In the rows, 128 means zero.
Each path below is one point turned by a fixed rotation once a step. After each direction that follows a path, write how fast that rotation turns it, in degrees a step (0 if it stays still).
Each turn is a multiple of 5 degrees from 10 to 175, or 0.
Each row of a path follows its step; steps can be skipped.
Path 1:
step 0: [135 138 126 121 134 134 121 119 130 125 130 127 131 124 124 128 133 123
 127 131 121 119 132 125 118 127 128 129 133 129 123 130 113 122 127 120
 120 133 127 126 136]
step 1: [126 133 135 120 137 121 120 123 130 133 136 123 127 132 124 132 135 128
 137 126 131 134 132 127 127 133 117 129 134 123 126 129 135 130 131 113
 124 130 125 129 134]
step 2: [123 133 131 124 129 128 123 115 127 131 123 122 128 121 126 140 128 129
 129 128 123 121 132 121 127 131 125 125 132 119 127 123 112 133 121 125
 121 129 124 123 132]
step 3: [128 132 128 121 134 126 121 127 133 131 133 125 130 125 123 126 128 126
 125 125 127 132 129 126 122 129 125 135 140 123 129 132 123 123 129 115
 132 139 126 125 146]
step 4: [125 131 141 123 131 124 127 123 131 129 129 121 126 126 128 144 137 131
 131 125 122 130 127 118 126 130 117 129 130 119 128 123 130 129 121 129
 124 122 122 128 138]
step 5: [128 128 122 128 132 127 122 123 127 130 125 123 128 116 133 135 134 120
 125 123 122 126 130 126 119 127 128 134 131 128 127 134 112 128 121 117
 128 128 128 123 140]
step 6: [129 134 141 120 129 125 120 127 139 133 138 132 130 131 132 132 139 127
 127 128 121 128 129 125 129 122 122 133 135 122 123 129 134 126 130 119
 131 127 126 127 140]
step 7: [129 130 133 126 134 120 121 120 123 121 128 125 121 122 132 138 134 127
 137 133 118 122 131 123 123 130 124 129 133 125 130 128 118 126 116 122
 125 120 126 126 129]
step 8: [130 134 128 124 137 124 115 124 133 130 127 128 126 132 135 134 130 127
 119 124 128 126 135 134 126 125 130 132 135 122 121 134 125 128 128 113
 127 135 132 123 137]
step 9: [129 138 140 125 138 128 129 119 135 123 130 129 128 128 128 129 131 132
 134 130 122 118 126 122 124 128 119 122 138 120 129 129 131 126 123 121
 123 122 123 129 136]
step 10: [127 137 125 120 139 126 119 124 121 127 125 121 120 125 127 140 131 124
 129 124 127 130 132 126 116 130 129 125 129 132 127 127 122 128 124 114
 124 132 132 127 132]
[129 128 128 130 130 126 128 130 128 127 131 125 128 125 129 126 129 128
 129 128 130 129 124 131 129 130 128 126 131 130 131 129 125 129 129 127
 128 128 130 128 128]
160
[128 125 130 129 128 128 127 128 128 131 126 126 128 125 126 128 127 129
 130 130 126 125 126 128 127 127 127 123 127 126 126 127 127 126 126 130
 128 127 129 130 127]
145
Path 2:
step 0: [124 127 121 128 122 125 134 135 130 127 133 124 129 131 135 132 134 124
 129 133 123 128 129 134 140 128 135 125 134 127 127 134 134 126 116 128
 127 133 139 123 133]
step 1: [128 122 124 124 125 121 133 132 130 127 138 124 125 130 131 130 127 130
 127 124 127 119 129 125 136 134 121 130 129 131 125 114 135 133 119 120
 127 134 132 122 133]
step 2: [133 120 121 131 128 127 135 131 127 124 128 132 129 135 130 130 128 112
 133 128 126 124 124 135 132 124 119 129 131 132 132 128 132 125 117 117
 125 128 127 123 129]
step 3: [123 117 121 120 132 129 125 129 131 130 130 123 134 134 132 129 135 119
 126 128 133 127 124 130 134 132 119 129 134 133 135 120 135 132 127 126
 132 130 132 137 126]
step 4: [128 125 119 124 130 127 132 135 126 121 134 127 132 138 129 132 124 117
 124 133 134 122 129 136 132 138 127 134 129 139 130 132 130 124 131 134
 133 126 125 123 125]
step 5: [125 119 123 129 137 125 129 119 117 127 130 135 130 131 130 133 127 127
 129 124 131 125 132 139 129 140 125 130 127 131 138 118 129 130 127 133
 127 132 125 128 125]
step 6: [128 127 123 127 132 130 121 136 125 127 127 139 127 127 119 142 127 122
 131 131 128 131 134 135 133 133 123 125 131 130 138 131 140 122 133 134
 127 128 128 127 127]
step 7: [127 127 118 122 134 132 128 130 129 127 130 125 133 124 128 134 127 133
 133 123 121 136 137 131 123 140 131 133 134 131 141 127 131 136 131 129
 130 125 131 123 132]
step 8: [133 133 124 125 132 120 125 129 117 119 130 132 121 133 125 131 128 131
 129 124 125 137 137 124 124 131 121 135 131 129 134 131 132 123 124 129
 137 123 128 121 132]
step 9: [133 127 123 137 135 127 126 123 122 132 127 123 129 130 126 124 130 131
 134 122 122 125 134 123 133 129 122 131 134 122 147 134 132 132 131 126
 130 123 127 128 127]
step 10: [124 131 128 119 134 125 121 134 126 123 130 131 124 129 123 126 132 122
 129 125 115 121 134 117 128 126 128 136 127 130 137 133 131 126 130 129
 130 117 125 136 125]
[129 129 126 127 127 128 130 126 128 129 129 126 128 131 124 127 132 125
 130 128 128 127 125 126 128 126 130 130 125 130 128 126 129 128 128 127
 126 130 126 129 128]
40
